Each path is a new rotation, seen through one point. The rows after it are directions, each followed by how far the rotation turns it, in degrees each step (0 if it stays put).
Each turn is a multiple of 5 degrees from 10 to 175, or 0.
Each row of a path follows its step; steps can be skipped.
Path 1:
step 0: [-13 -9 -11 21 19 3 16 13 5 -13 31 9 -10 4 0 -4 -10 -2 -15 -11 1 -4 3 22 15 9 -3 17 -6 -9 28 -7]
step 1: [-17 -5 -19 4 32 13 -5 21 -6 13 5 6 6 -8 12 -9 29 14 -5 -1 -1 -5 7 -21 5 4 -19 14 4 8 12 -11]
step 3: [8 3 8 10 6 1 -3 7 4 -20 11 6 -12 11 -17 -36 3 11 9 10 0 -5 -12 0 -10 -16 -9 11 21 -28 7 -21]
step 4: [-5 -30 -21 9 4 20 8 8 1 -4 12 -7 -10 27 1 0 3 14 21 25 -3 -11 2 6 -17 4 -2 -13 16 8 5 -12]
step 5: [-16 -14 -5 1 14 17 0 -4 15 -1 5 14 -14 1 0 9 -10 13 -13 15 11 -5 27 14 5 -7 -22 -3 19 -16 13 27]
step 6: [-18 13 -8 -18 21 -14 -15 -6 -3 -14 7 9 -6 -4 4 11 22 3 9 -1 5 -29 5 -5 -25 -10 -21 12 17 -7 0 6]
step 7: [9 4 -21 -12 -7 -19 12 4 -12 -7 22 -3 -7 4 3 2 -2 6 -24 33 8 -13 -11 -6 -19 -21 11 7 15 7 2 10]
step 9: [-5 -11 -17 10 20 27 13 22 6 -6 12 7 2 -6 8 23 0 -1 -4 5 -5 -30 0 -16 2 6 -10 23 -5 11 4 -16]
step 10: [1 19 -17 0 27 12 -6 14 -7 4 7 -2 -7 -27 -9 -16 -6 17 -30 10 -8 -13 15 12 1 11 -6 5 7 14 9 14]
step 11: [3 11 5 -5 13 6 -8 -5 -12 -5 8 16 19 -10 -9 -33 -2 12 -9 1 -13 -17 -1 -23 -18 -10 -8 1 24 -13 -5 -19]
Directions:
[2 -6 -2 -12 2 7 -3 -9 5 -2 -5 4 -3 1 0 -5 -2 -4 5 5 -1 1 1 4 -8 4 0 -6 0 -6 0 2] => 45
[1 2 -9 -1 0 1 4 3 2 1 -2 4 4 -7 1 -5 -2 -4 -5 -2 -5 3 -6 -4 -2 10 5 10 -4 -1 6 -1] => 40
[-2 2 -7 3 3 9 5 1 7 1 -2 -6 -2 -5 3 3 6 -3 0 -5 2 0 12 -3 1 1 -7 -2 -5 -2 -1 6] => 85
[10 2 -2 5 0 -3 9 -3 -8 -6 -7 -6 0 1 -1 -3 3 -4 1 1 1 3 -1 -4 -7 -8 3 1 0 -6 0 -1] => 80
[3 0 -1 -3 -8 -3 10 2 9 -2 12 -2 -1 7 -4 -5 0 2 1 -5 -5 0 -1 -5 0 2 -1 -7 -1 -1 -1 0] => 85
Path 2:
step 0: [-3 -4 -15 -27 -2 0 4 6 14 3 -8 15 -2 3 -16 -1 -13 18 10 17 -12 -16 7 -1 18 -17 -8 -9 -2 17 -17 -6]
step 1: [8 -9 12 7 -6 2 -4 14 -13 8 34 0 -10 9 7 -2 -2 -10 16 -18 12 -22 12 14 6 -6 -21 -3 8 -1 9 -4]
step 2: [22 11 1 -2 -11 -6 12 6 1 5 8 -20 -18 4 27 -4 1 26 -19 -2 -7 13 -6 -15 6 1 16 -9 3 8 -1 1]
step 3: [2 -17 -13 6 8 0 -5 12 -10 14 0 3 3 -38 -12 0 5 6 -15 1 12 5 8 8 -26 1 0 -9 -8 2 -11 -18]
step 4: [6 -11 -6 -17 -2 24 -1 -15 -9 -15 -11 -8 18 -7 10 15 -15 13 4 0 16 -19 -9 -8 8 21 -7 5 14 -1 0 4]
step 6: [-2 -21 9 -17 13 -4 15 2 -3 -17 4 -16 -25 15 -17 -19 -4 1 -4 7 3 5 1 -7 -2 -3 5 -1 7 -26 -1 -15]
step 8: [13 -4 -17 -2 -8 -10 19 13 1 2 11 -12 24 -3 -8 14 5 4 -6 11 -7 -14 -1 25 27 -8 0 -7 -4 -11 -9 7]
step 10: [5 -2 1 0 -19 5 6 -21 -14 -15 19 9 -18 -12 -1 4 22 9 -22 -10 -17 6 3 -9 2 10 -12 -5 13 4 -9 -9]
step 11: [-19 -5 -5 1 16 17 0 2 11 1 5 -23 2 -12 6 -2 -26 12 -14 16 -8 -5 21 2 -10 -6 -8 3 -8 20 -3 -13]
step 12: [0 -2 -33 3 -3 3 -2 5 6 9 14 0 -2 -3 8 -9 -3 -10 1 -7 29 -16 -6 -12 11 18 -7 18 8 -21 2 -7]
Directions:
[-7 0 0 -9 -3 -2 -4 0 -15 -5 -2 8 1 -3 -5 -5 0 2 2 -5 -1 -1 2 -2 -1 0 3 -1 0 3 -6 -4] => 110
[2 -6 -3 0 1 -3 -5 -6 -2 -7 -2 3 3 4 1 -7 -3 -8 5 11 0 5 -5 1 3 -5 1 -6 -1 -5 4 0] => 45
[2 3 0 5 -3 -7 4 8 -6 2 -1 2 10 -1 0 1 -3 4 -4 3 7 4 0 -4 -4 6 0 -6 -4 -6 0 8] => 70
[-2 -1 -1 -1 0 -2 -5 3 -3 1 2 -6 -7 -5 3 -1 -10 -4 -8 -2 -8 9 -2 2 0 6 1 3 -9 -4 0 -2] => 85
[-1 1 -1 8 0 -4 5 3 4 -6 -2 -3 0 -8 -11 -4 -2 4 1 -3 -4 1 -6 8 -1 -7 -7 -5 1 2 -3 -1] => 140
[-4 -4 -2 -5 -5 -7 -8 4 4 1 6 -6 3 -2 4 5 5 1 4 -2 -3 7 5 -2 2 1 -4 -9 7 4 1 -1] => 45
